In the rows, zero is written as 128.
The rows of R fall into 3 groups, which share some directions, and each row is roughly a mix of its group's hidden directions.
R:
136  155  145  112  100  154  90  119  96  154
139  150  133  114  132  132  93  143  187  144
135  150  111  176  104  104  89  129  113  129
116  129  133  199  132  101  125  126  133  134
149  157  123  122  102  125  134  92  77  122
145  152  158  143  109  110  139  103  171  156
126  129  151  130  123  136  126  103  194  150
125  136  128  131  167  148  109  92  81  139
119  131  128  115  128  180  133  126  73  133
105  111  97  184  139  104  133  144  129  115
120  140  137  103  144  173  107  129  80  117
138  133  92  116  90  91  126  165  121  113
102  131  167  176  132  108  153  124  141  145
137  104  107  77  133  156  108  99  141  138
120  111  106  80  118  150  158  123  103  102
172  147  121  89  101  122  116  134  161  142
107  96  98  144  138  109  166  116  100  103
115  83  146  125  118  101  116  173  151  130
145  139  92  99  147  167  117  113  96  113
106  134  170  126  113  173  100  128  151  142
152  173  154  128  142  157  140  91  132  144
138  159  132  145  145  162  129  81  153  149
89  109  129  142  168  154  144  109  95  128
134  117  92  120  174  95  126  153  108  113
143  155  130  108  66  130  146  118  140  111
125  142  152  150  92  129  177  97  120  117
121  119  119  140  98  118  137  145  63  132
121  108  100  144  133  91  150  157  91  106
126  138  126  106  134  179  132  110  79  130
114  107  173  118  106  117  123  122  177  142
148  132  96  102  99  99  97  155  149  120
85  107  140  177  147  120  139  126  105  114
101  99  103  162  136  118  164  126  102  105
115  123  168  131  173  163  125  128  146  153
134  106  124  66  119  151  102  140  139  119
95  87  148  142  119  96  130  165  142  129
131  119  110  148  132  69  135  153  150  103
119  121  163  98  132  165  169  128  155  129
154  120  93  134  132  84  167  114  111  120
144  127  121  145  119  82  136  124  184  134
142  149  149  114  124  134  97  104  176  156
136  103  138  89  94  109  104  161  143  111
156  128  106  68  128  153  117  122  139  143
136  129  103  107  162  128  125  136  70  111
85  71  131  142  131  108  123  145  132  124
157  151  128  116  117  89  85  119  139  157
151  155  131  91  126  133  81  128  159  143
144  104  127  98  143  157  90  158  118  101
142  116  103  135  163  83  135  146  164  118
125  104  113  147  152  95  159  144  163  101
122  151  140  113  92  150  97  111  91  154
154  157  141  83  107  135  101  120  158  139
122  133  125  158  144  134  119  170  89  91
147  111  130  67  131  150  117  95  126  135
108  101  161  101  159  155  142  119  160  137
146  143  169  140  109  111  117  177  144  113
108  96  172  129  166  161  118  131  127  127
138  147  141  126  95  82  83  128  132  141
116  123  134  119  93  144  187  130  137  103
96  108  166  169  134  150  126  140  154  138
134  126  141  135  147  111  119  133  198  119
127  141  150  84  123  177  154  112  131  124
148  157  142  129  114  101  159  100  148  167
120  107  150  96  176  157  154  132  135  140
123  105  144  79  150  156  166  126  120  126
154  125  122  105  152  163  98  154  102  100
113  109  161  151  116  125  178  144  157  126
149  154  125  102  125  112  77  119  105  156
142  120  137  139  133  98  139  117  194  130
122  141  143  110  131  181  104  132  85  133
138  129  105  174  108  81  123  151  119  125
143  115  96  137  159  97  167  133  145  99
146  138  111  123  152  119  68  131  101  145
154  132  144  76  110  140  120  164  149  139
136  127  121  138  96  62  127  113  136  138
127  100  111  126  149  109  110  182  157  134
127  144  127  183  125  93  151  127  146  152
149  139  97  122  112  96  125  123  73  142
117  136  165  172  152  111  161  131  112  144
78  110  130  172  146  132  135  135  106  109
143  178  116  167  123  115  152  103  126  141
120  123  145  161  94  101  125  150  174  129
170  159  113  78  126  146  130  133  124  140
107  101  136  174  173  118  147  136  127  137
104  107  97  126  154  141  131  142  77  108
131  144  129  101  128  164  107  113  77  149
130  135  151  126  120  142  123  100  189  152
126  146  161  113  125  166  102  105  167  142
129  112  121  129  162  84  119  138  177  129
136  112  146  81  159  141  137  157  158  144
84  117  151  173  132  120  134  156  121  108
142  131  134  133  138  110  127  118  200  134
123  138  154  87  142  175  120  98  138  136
120  125  122  170  103  111  167  116  92  110
128  153  136  103  119  160  91  122  82  135
138  130  126  108  124  110  159  90  147  177
129  111  104  103  134  122  148  86  144  173
111  106  155  90  153  162  154  120  152  130
152  165  98  140  100  117  101  125  91  123
One row of each group comes first, with its name. Which group is each row after those in?
108  127  134  118  122  187  148  111  92  128 : M
138  160  148  165  124  140  106  166  133  96 : Y
141  133  115  117  75  106  153  153  153  109 : V

134  107  119  69  130  157  104  132  115  110 : Y
102  116  115  184  126  113  161  135  145  112 : V
83  76  140  138  127  123  113  116  120  102 : Y
148  102  146  105  108  109  109  136  178  149 : Y
90  83  137  161  138  130  105  130  127  101 : Y
159  114  132  66  120  138  108  146  141  132 : Y
119  128  119  94  94  155  172  123  127  99 : V
101  103  127  135  147  154  148  158  88  103 : M
168  140  105  122  110  117  156  92  96  143 : M
158  159  136  104  88  110  107  127  162  134 : V
150  156  139  109  117  123  84  106  150  164 : M
